[[ 0.68 -1.44  0.00  1.63 -0.12]
 [ 0.26 -0.53  0.00  0.49  0.03]
 [-0.22  0.02 -0.33  0.52 -0.94]
 [-0.22  0.46  0.10 -0.28  0.01]
 [ 0.50 -1.15  0.06  1.71 -0.32]
 [ 0.93 -2.08 -0.79  1.01 -0.37]
 [-0.35  0.60 -0.36 -1.04 -0.23]
 [ 0.62 -1.11  0.09  0.87  0.35]
 [-0.85  3.07  0.96 -5.03  2.97]
 [-1.48  1.64 -1.13  0.05 -3.10]]
->
[[-1.44  0.00  1.63 -0.12  0.68]
 [-0.53  0.00  0.49  0.03  0.26]
 [ 0.02 -0.33  0.52 -0.94 -0.22]
 [ 0.46  0.10 -0.28  0.01 -0.22]
 [-1.15  0.06  1.71 -0.32  0.50]
 [-2.08 -0.79  1.01 -0.37  0.93]
 [ 0.60 -0.36 -1.04 -0.23 -0.35]
 [-1.11  0.09  0.87  0.35  0.62]
 [ 3.07  0.96 -5.03  2.97 -0.85]
 [ 1.64 -1.13  0.05 -3.10 -1.48]]

[[ 0.04 -1.75  0.87 -0.91  1.14 -3.14  0.73  0.83  0.24 -4.79  0.56  1.60
   0.83]
 [ 2.19  0.95 -0.75 -0.94 -1.19 -3.54  1.07 -2.02 -2.02 -4.73  1.10  1.51
   0.63]
 [ 0.58  0.36  3.39  0.28 -1.53 -4.27 -0.56 -0.83 -1.67 -1.95 -0.64 -0.85
   1.45]
 [ 0.44  0.46 -0.76 -1.17  2.74 -2.21 -0.83 -4.67  1.85  0.34  3.37 -1.12
  -1.76]
 [-2.81 -1.37 -1.84  3.27  2.08 -2.38  3.89 -1.56  1.00 -2.15 -1.15 -1.01
   1.43]
 [ 2.13  0.89 -0.19 -1.68 -3.94  1.27 -0.63 -2.72 -0.12 -2.40 -0.12 -0.92
   0.76]]
->
[[-1.75  0.87 -0.91  1.14 -3.14  0.73  0.83  0.24 -4.79  0.56  1.60  0.83
   0.04]
 [ 0.95 -0.75 -0.94 -1.19 -3.54  1.07 -2.02 -2.02 -4.73  1.10  1.51  0.63
   2.19]
 [ 0.36  3.39  0.28 -1.53 -4.27 -0.56 -0.83 -1.67 -1.95 -0.64 -0.85  1.45
   0.58]
 [ 0.46 -0.76 -1.17  2.74 -2.21 -0.83 -4.67  1.85  0.34  3.37 -1.12 -1.76
   0.44]
 [-1.37 -1.84  3.27  2.08 -2.38  3.89 -1.56  1.00 -2.15 -1.15 -1.01  1.43
  -2.81]
 [ 0.89 -0.19 -1.68 -3.94  1.27 -0.63 -2.72 -0.12 -2.40 -0.12 -0.92  0.76
   2.13]]

[[-0.60 -0.66 -2.78]
 [ 1.07 -1.44  1.58]
 [-0.03  0.11  6.08]
 [-0.29 -1.19 -0.50]]
->
[[-0.66 -2.78 -0.60]
 [-1.44  1.58  1.07]
 [ 0.11  6.08 -0.03]
 [-1.19 -0.50 -0.29]]

[[ 5.05  1.03 -0.46 -0.60  0.40  0.72 -0.07 -3.05 -0.16 -0.87]
 [-0.56  0.09  0.55 -0.10  0.09  0.01  0.21  0.76  0.19  0.27]]
->
[[ 1.03 -0.46 -0.60  0.40  0.72 -0.07 -3.05 -0.16 -0.87  5.05]
 [ 0.09  0.55 -0.10  0.09  0.01  0.21  0.76  0.19  0.27 -0.56]]

[[ 0.86  0.83 -0.85  1.05 -0.66 -3.20 -2.73 -0.72  0.80  0.65 -0.54  2.45
  -0.31 -1.80 -0.24]
 [-1.14  3.06  1.39  0.22  2.02 -1.01 -0.56  1.20  2.86 -1.35  1.97 -4.44
  -3.08 -2.24  0.55]]
->
[[ 0.83 -0.85  1.05 -0.66 -3.20 -2.73 -0.72  0.80  0.65 -0.54  2.45 -0.31
  -1.80 -0.24  0.86]
 [ 3.06  1.39  0.22  2.02 -1.01 -0.56  1.20  2.86 -1.35  1.97 -4.44 -3.08
  -2.24  0.55 -1.14]]

[[-0.19 -2.87  0.11 -0.26 -3.09  2.18]
 [-0.19  0.08  0.11 -0.26 -2.66  3.81]
 [-0.16  1.37  0.11  0.70 -2.66  4.47]
 [-0.19 -5.55  0.11 -0.31 -2.66  0.55]
 [-0.19  4.42  0.11 -0.26  2.01  0.55]]
->
[[-2.87  0.11 -0.26 -3.09  2.18 -0.19]
 [ 0.08  0.11 -0.26 -2.66  3.81 -0.19]
 [ 1.37  0.11  0.70 -2.66  4.47 -0.16]
 [-5.55  0.11 -0.31 -2.66  0.55 -0.19]
 [ 4.42  0.11 -0.26  2.01  0.55 -0.19]]
